One turning vector, and how many ticks it has turned:
The counts run from 0 to 467.
[-31  14  -9   9 -16  12 -19 -18  20   7   0   4 -11   9   9  12  15  11
  13  -6   0   8  16  26 -40 -17  -1  -5   6  -6  -5  -1 -15 -36 -21   5
 -25   4   4   1  -5 -26  45   7  18 -27  -4  22  28   1   3 -27  -9   5
 -18  10  -8  15  10  28  39  19 -17 -13  18  30   1  28  14] => 263
[-11 -24  45  -2  17  12  -9 -24 -20 -20  35  -1  -5  30   7  -3  16  23
  -4  12  -2  12   0   4  -9 -28  15 -18  12  -2 -33   1 -22 -35  -5   9
  14  17  29  36  17 -11  26  17 -16  -8   8  26   4  17   1  -6  -1  19
  18 -20 -24  10 -25  10   5   2  -2 -13 -10 -23  17   4  28] => 69
[ -2   4  27 -12  -6   5 -19 -35  18  -1  -1  17 -12  15  -2  23   8  35
  -1  -3  -9   3  -1  16  19 -15  19 -12  26  -5 -16  18   0 -30  -6   6
   0  33  32  33 -14   0  27  21 -11 -19   0  35  24   6   1   1  -6  10
  22 -15 -35   4   6  35  21   9  -9 -19 -25  -5  -6  28  -7] => 436
[-23  10   7   3  14  17 -12 -27   0   1   8  22 -15   6  -2  15  19  10
  25 -19   2   7  -2  30 -31 -34   5   6  23   4 -14   2 -18 -27 -33 -25
  14  14   4  21   0 -11  37  29   6  -6   4  24   7 -19 -11  18 -12   2
   0 -13 -16  16  -5  22  27  -8 -39 -15   7  10 -10  18  41] => 99
[-42   0  18  12 -15   9   2   4 -10  28  20 -12  13  25   2  13  33   9
   9   3  -3  11 -15  31 -23  10  29   2  17  10 -29  -6 -17 -25   5  11
  -7  -5  47   6  15 -11  25   6 -15   4  -2   0  21   1  21 -13   4  -4
  12 -22 -21   7 -11  28  20   8   9 -15  23  10 -18  26  24] => 128
[-24 -10  10   2   6  17 -23 -20  31   9  -2   4 -19  16  10  -3  18  18
  -6   4  11   6   0   5  -1 -17   2  -3  27  -8 -23  18  10 -34  -9 -15
 -16  21  11  23 -22  13  27  19  -9 -32  21  20  27   6  32  -5  -8   5
  10  -9 -33  14   4  35  12  11 -11  -4 -28   8 -12  40  14] => 225
[ -8 -15  17   7   7  14   9  -8   6 -10  28   7 -23  24   3   1  14   3
   9   8   8  19  15   9 -17 -39   5 -37  11   0 -37 -11 -29 -28 -21  -7
   5   5   6   7  11 -15  30  20  -7 -23  21  36 -21  31 -20  -9   0   8
  -3  19  -8   8  -1  23  20 -14 -12  -2  24 -11  11 -15  31] => 235
[-41  -5  17  -7  21   8   8 -12  16  10  -7 -10  17   7  18  19  11   2
  -8 -15  16 -10 -12 -10   2  -7   8  -9  18   5  -9  23 -17 -35 -18 -18
  -8   1  45   9   4  -8  23  32 -12 -26   1  18   7  33  -5 -19  -3  -4
  -6 -30 -23  16   1  42  25  20  -5 -13   7  12   4  22   9] => 291
[ -5 -19   0  -4  -3   4 -19 -21  24   1   8   9 -38  10   3  30  12  17
   4 -29  10   3  10 -12   1 -17  25  -4  12   6 -14   6   5 -36  -5 -17
   6  14   7  27 -16   8  28  30 -15 -27  28  18  20 -15   4  -1  -9  15
  -3   0 -37  33  23  21  24  20  -9  -1   6  21  -7  22  22] => 13
[-33   0  23   6  15 -13  11 -14  -4 -15  29  -8 -10   4 -11   9  18  24
 -12   8 -21  18 -13  11  -6  -5  26 -21   9  -6 -22   2 -20 -34  16 -12
   2  -1  45   9   2  -5  22   2   1 -32  29  22  -3  13  -3   2  26  -5
  18  -3 -17   4   4  35  34   0  -6   5  13  -7  -1  23  36] => 194
[-34   2   2   4  14  -1   2  14 -15  -9  10  -5   0   6  10  19  10  58
  30  21  15   8  15  13 -35  -1  11  -1  16 -16 -25  -3 -19 -27 -14 -21
 -19  17  28  -5   1   4  26  15 -11 -35   3  14   8 -10 -18 -23 -10  -5
  10 -25 -32  18 -21   9   3  -1   8 -17  15 -16  17  24  29] => 121
[ -9 -20  30  -3  15   7 -14 -14 -11 -24  29  15   1  33  12  18  13   2
   9  -6   4  -4  15  -6 -13   1  16 -25  -7 -12 -41  27  -8 -20   1  12
 -17  18  16  38  -2 -25  35  16   6 -23  10  26   5  13  -6 -13   7  39
  20   2 -18   7  -4  17   3  20   2 -11  20  10  18   8  36] => 71
[-16  -6  21 -19  10   3  13   0  15 -26  20   6   1   8  12   0  19 -14
   7  18  19  -7   3  27 -43 -11  11 -34  22   2  -9  14  -6 -45   9 -23
  -9  20  19  21  -5 -33  24   9  18 -11  14  23  -1  24   3 -19  -6 -14
  -9  -5  -1   4  -8  50  31   2   1 -10   2  11   4  19  20] => 27
[-11  -5  18   4   6  12 -21  -5  11   2  43  10 -11  19   4 -17  34  12
  -7 -14  -4  20   8  19 -24  -5  18 -31  15  -7 -38  11 -18 -31   2  -9
   9  11  23  36  13   2  25 -16   0  -4  11  46  12  13  10 -31  18   5
  10  -7  -6   8  11  14  15  -6   4 -10  15  -5  -4  15  32] => 360
[-35   0  -3   9 -15  16 -12 -17   1  17  -1   0 -19  22  -5  26  17  17
  29 -10   0 -12   8  19 -19   1  34   1  18   7 -18 -17  -4  -2 -10  10
  -5  15  18  14   0  -7  54  20  11  -9   6   9  13 -15  12 -23   4  36
  -1  16 -20  14  -5  15  26  23  13 -15  35  38  -1  13  11] => 341
[-19  -3  23   6  -1  23  -1   8  -7 -12  23  14 -23  19  21   5  -8  11
  17   8  14  27  20   3 -16 -13  17 -17  21 -17 -28  -2 -34 -15 -36 -19
 -10  14  22   6  13  -4  25  37   0 -19  21  23   4  20 -11 -13   2  33
  27  -4 -28  28 -10  11  10   0   3   4  27 -21   7  25   2] => 445
[-23  -8   0  -6   1   6   1  14  -6  -9  21  -3 -15   6   7  10   5  47
  21  16  14  23  14   8 -39  -9  18 -18   8 -11 -23 -16 -17 -31 -13 -16
   8  17  24   0   7   4  36  -1 -20 -26   9  18  -6  -3  -9 -30  -8   1
   4 -11 -30  13 -11   2   0  -1  14 -25  22 -21  16  20  33] => 122
[-29   4  22   3   5  -2  25  11  10 -25  10   5   4  17   7  14  17   2
   7  -3  18   6  -5  24 -28  -2  27 -22  35  -7 -17  22 -13 -37  -6 -29
 -24  -2  20   9   2 -20   9  35  19 -20  16  26  21  27  -4 -19   2 -16
  16 -13 -22   0   9  47  28  11   4   5   6  17   0  22  16] => 449
[-28   3  11   1   5   6   2 -28  -7  20  14  14 -15   5 -18  23  10  47
   9 -25 -32  -2  10 -10   5 -20  11   0   7   2 -12 -19 -11 -24 -25  16
  28   5  38  29  -2   3  33  12  -6  -1  24  28   1   6  13   2  12  26
  18  -9 -35  39  -7   4  21  11 -17 -10  14  10   1  29  15] => 432
[-31  22  17  10  -1  21   7   7  -1  -1  19   4 -23  28   6  22  15   3
   7  20   6   3  19  16  -6  -8  14  -2  22  -4 -39   0 -12 -33 -10  15
 -26   2  20  -8   8 -23  33   9  -8 -27  -2  -4  16  -8   8  -7  32  26
  14   7 -28  14   7  21  34   8   6 -18  28  16 -13  22   5] => 50
[-43 -34   8 -16   1   5  -3 -15  -3   4  14   0  -4   9   7   1  14  11
  12   4  16   4   5  -1 -22 -29  39 -23  12   8 -31  -7 -17 -27 -22 -15
  24   4  17  17  16  14  27  19   4 -10  25  33 -14  22  -2 -27   1  17
  -7  15 -19   7 -16  19   3 -17  17  -3  34  -6  17  14  27] => 156
[-23 -13  10  -5   6  22   6   5   9 -20  20  19 -35  17  28  -1   2  -5
  12   5  26  18  22   2 -16  -5  11 -36   7 -11 -29   5 -14 -26 -29 -17
  -7   9   4  12  16 -11  31  33  -3 -29  29  28   9  13  -6 -26   0  24
   7  12 -21  28   9  14   8   5   8  -1  34   0   4  16   7] => 446
[-13  -2  20  -5   7 -14   8  -2  -4 -20   7 -19  14  42  -1  25  28  18
  10   9  12  -7   6  20 -25  -8  30 -15  26   9 -21   0 -12 -24   2  13
  -2  28  28  20  19 -28  43   5  -1  -3 -17  12  -4  11   9 -21  -6  -5
   3  -6 -13   1 -11  30  13   9  14 -29 -13   8   2  -2   4] => 206
[-34  22   6  13   2  -7 -25 -17  -1  11   2 -23  11  24 -15  43  20  55
  16 -16  -5  -9  -9   6 -10  -3  13   1  14   8 -15  11  -2 -26  -3   7
 -10  19  18  31 -20  -2  38   8   0 -19   3  13  25 -11  -4  -3  -8  15
  15 -32 -23  -8   2  36   5  12   7 -22 -13  12   2  17  14] => 41
[-12 -18  37   3  11  28 -15 -28  10   5  29  24 -28  18   2  -5   6  -4
   3  -9 -17  11 -15  21 -11 -27  14 -18  30   9 -27  -5 -18 -16 -21  -8
   4  -1  34  30   3  -2  28  14 -11  -2  14  20  14  19  -2 -12  14  22
  25  -2  -9  12   5  21  33  10 -15  -2  27   9  -6   8  24] => 103
[-34  18  25   3  13 -11  -1   3 -23 -12   7 -10   9  20   7  33   7  30
  13  -7   2   6 -11  20 -34  -6  20  -4  21 -17  -6  20 -23 -33  -7   2
 -11  13  26  29   1 -29  31  17  28 -13   6  11  11  20 -29  -9   6   5
  12 -22 -19 -15 -11  28  22  21  -8 -15  -2   6  15   3  20] => 74
[-15 -14  -8 -14  -3  14 -10 -24  10  -1  23  18 -22  27 -14  20   2  27
  15  13  -2   3  22   5  -2 -28  -3 -20 -14  -4 -31 -19  -3 -36 -13  21
  11  22  14   9 -12  -9  39  -2 -39 -21  11  38  -7  -3   1 -23  -7  23
  -3  14 -31  37  -8  10   9   0   3 -17  16  -2   8  22  19] => 301
[-27 -27  20   9  24  10 -16  -9  10  13  17  -4   0  27  -9  15  39  24
   7  15 -14 -14  -1  -7  -1  -8   3 -39  -1   5 -49  -1   9 -22   7  -7
 -15   1  36   7  -9   4  26   9 -38  -8  21  24 -10  24   9 -17   7  13
  16 -28 -32  10  -5  29   3   6  16 -18  29  10  10  19  31] => 458
[-32  21  16   7  20  -2  -3  -3  10  -2  -4 -17   8  39  -3  19  27   6
  26  16  28 -12   2  25 -11   7  29 -11  29  -3 -33  26  -3  -7   0 -17
 -19  22  19   9  -1 -10  25  26  -2 -24  -3  19  12   6  -2  -5   4   4
   5 -22 -25  -6  -3  47   8  -5   8 -16   7   8   3  14  18] => 416
[-42 -26   0 -17  -1   4  -8 -25   5   7  13   7 -11  13   6   9   7 -16
  15   0  14 -12   5   1  -8 -14  37 -16  14   8 -22   5 -20 -21 -18 -15
  22  13  20  23   4   8  29  40   8  -8  25  41 -10  23 -12 -21  -6  25
  -1   2 -15   2 -10  35   5 -10  20   6  29  10  15  14  27] => 157
[-34  -7   9   2   0   6  -8   8  -6  12  19  -9 -21  -2  17  29   2  33
  16 -11   6  26   1   1 -25 -18  20 -21   8  -3 -24 -15 -20 -36 -30   1
  14  -5  22  19   0 -18  55   5   4 -15   8  16 -13  28 -28 -22   0  19
  -4   3 -12   2  -5   6  13  16  13 -25  42   1  22  -1  12] => 77
[-24  -2  -3  -4   8 -10 -18 -30  11  -8  10  13  -2  16 -11 -12  22  18
  20 -16  -9  -2  17  22 -28 -18  22 -19   2   1  -6 -11  -5 -11 -10 -20
  29  33  15  43  -1  -1  48  -1  14   1  27  44 -21  -7  14  -9   3  27
  -1  -9  -7  25  -9  22  13  -3 -13  -5  -4   4  12  20  36] => 65
[-23  -5 -10 -13  11  16 -18 -13  -3   8  19  -3 -16  -8  10  25  14  16
  23  20   9   5  18  -2 -17 -11   2   9  -8  -8 -21   8   1 -42 -35  11
  11  14  20  26   1   7  48   6 -14 -23  -2  13 -10 -14   0 -10   2  39
  -7   7 -24  20 -21   3  -3   3  -7 -41  27  -1  19  25  19] => 255
[-29   0   9   4   4   5  -2 -17  -4  18  21  -8  -8  -7 -16  29  12  59
  -4 -10 -27  12  -6  -2  -4 -29  24   3  11  12  -2 -18 -14 -44 -11  18
  27  16  38  17   7   2  30  -5  -8  -5   9  21  -4   8  19   2   9   5
  15  -6 -25  32  -2  19  30   6 -16 -11   0  10  -5  24  22] => 431
[-28  19 -13  15   2 -21  -7  12  10 -19   7 -11  -9  17   9  19  26  45
  12 -30   5  -1  10 -16 -17   0  23 -16  18 -14  -6   8  -6 -18 -11 -27
  -4  14  -1  21  -9  -1  44  19  30 -20  39  18   6   5   2 -10   3  28
   6 -17 -14  14  21  25   7  23   9   1   3  16  16  12  18] => 408
[-13   9  12   3  -5   4  -8 -19  28   2   6  23 -14  29  -1  21  24  -6
  -3 -30  -3  -1   8  -2  -8 -15   8 -29  16   6 -16   1  -4 -28  -6 -13
   0   6   2  10 -16 -18  22  29   6 -10  36  48  15  27  15  -5  -7  17
  12 -11 -21  12  28  46  19  17 -11  16  -3  20  -8  24   2] => 270
[-32 -10  -2  21 -17  10  -3   7  11  23  17  -8  -4   5   3  24  45  11
   5  -4  -1  -4   5  13 -36 -11  10  -8   3   6 -29 -16   2 -44 -16  14
 -17  -8   7   4   9 -17  37   7  14   0   5   8   4  -6  37 -21   2  18
  -9  14 -20  18  -7  13  20  20   5 -15  35  38  -7  20  29] => 130
[-20  16  -6  15  -2  -4 -15 -18  12  -5   9  -9 -13  31   4   5  27   6
   7  -2   7   4  30   6 -20 -29  18 -10  -1 -12 -30  11  -5 -39 -13   0
 -10   8 -22  27  -1 -17  55   3  29 -31  17  19   3   2  16   2   2  23
  -9  15  -9   9  -1  26  17  -1 -25  -9  -3  10   8   6  28] => 230
[-20 -16   8   2  28  -5  -2  13   7   2  28  -6   6   2   5  21  17  42
 -12 -14   4  12 -14 -12 -17 -17  -3 -22   2   3 -16  -2 -14 -64  -5  -9
   8   9  24  18   0  -2  17  13 -33  -8   9  28   0  37   0 -22 -11 -19
   7 -33 -28  17  -6  20   2  17  10 -12  -6   0  17  23  28] => 35
[ -4  12  28   3  14  18  -8 -27  12  -8  11  11 -16  13  -5  12  18  39
   0   9 -13   3   4   4  18 -13  12 -19  26 -11 -31  23  -1 -20  -1  19
  -9  30  30  24 -11  -1  28  11  -4 -25  10  25  28   9   6  -6  11  21
  30  -1 -41   2   5  13  19  11 -13 -10 -25   0  -4  29  -5] => 437
[-12   9  15  -4   7   4   9   2  -2 -28  15  -7 -20  12  11   2  -6  40
  10  25  17  26  13  21 -29 -32  24 -10  31 -15  -3  -1 -34 -33 -21 -19
   7  40   5  21  21 -14  39  11  11 -23  11  15   1   8  -2 -20 -19   6
  14  -3 -25  19 -15  21  19  -2  -5 -19 -23 -14   9  11   0] => 443
[-36   8  -3  -1   7  -9  -7   7   0  -5  20  11   8   9   8  -1  10  13
   7 -29  -8   9   4   1 -43  -6   2 -15  -5  -9  -3 -20 -19 -33 -23 -17
  22   6  16  26  -2 -22  32  15  13  -1  29  40 -22  17   4 -22   1   6
  -4 -19   0  20 -16  41  15  14   2   5  30  11  18  20  33] => 32
[-35   1  -6  -3   2 -19  -4  -5  10 -24   6 -17  -2  12   9   3  17  18
   4 -18  26   6   2  18 -35 -16  45  -3  34  -1  -1   9 -18 -29  -1 -22
  16  17   9  32  25  -3  26  15  39 -16  11  29  14  -6   3 -19  -5  12
  -4  -3 -10   8   8  23  28  -2  10   0  -5   9   1  14  23] => 152
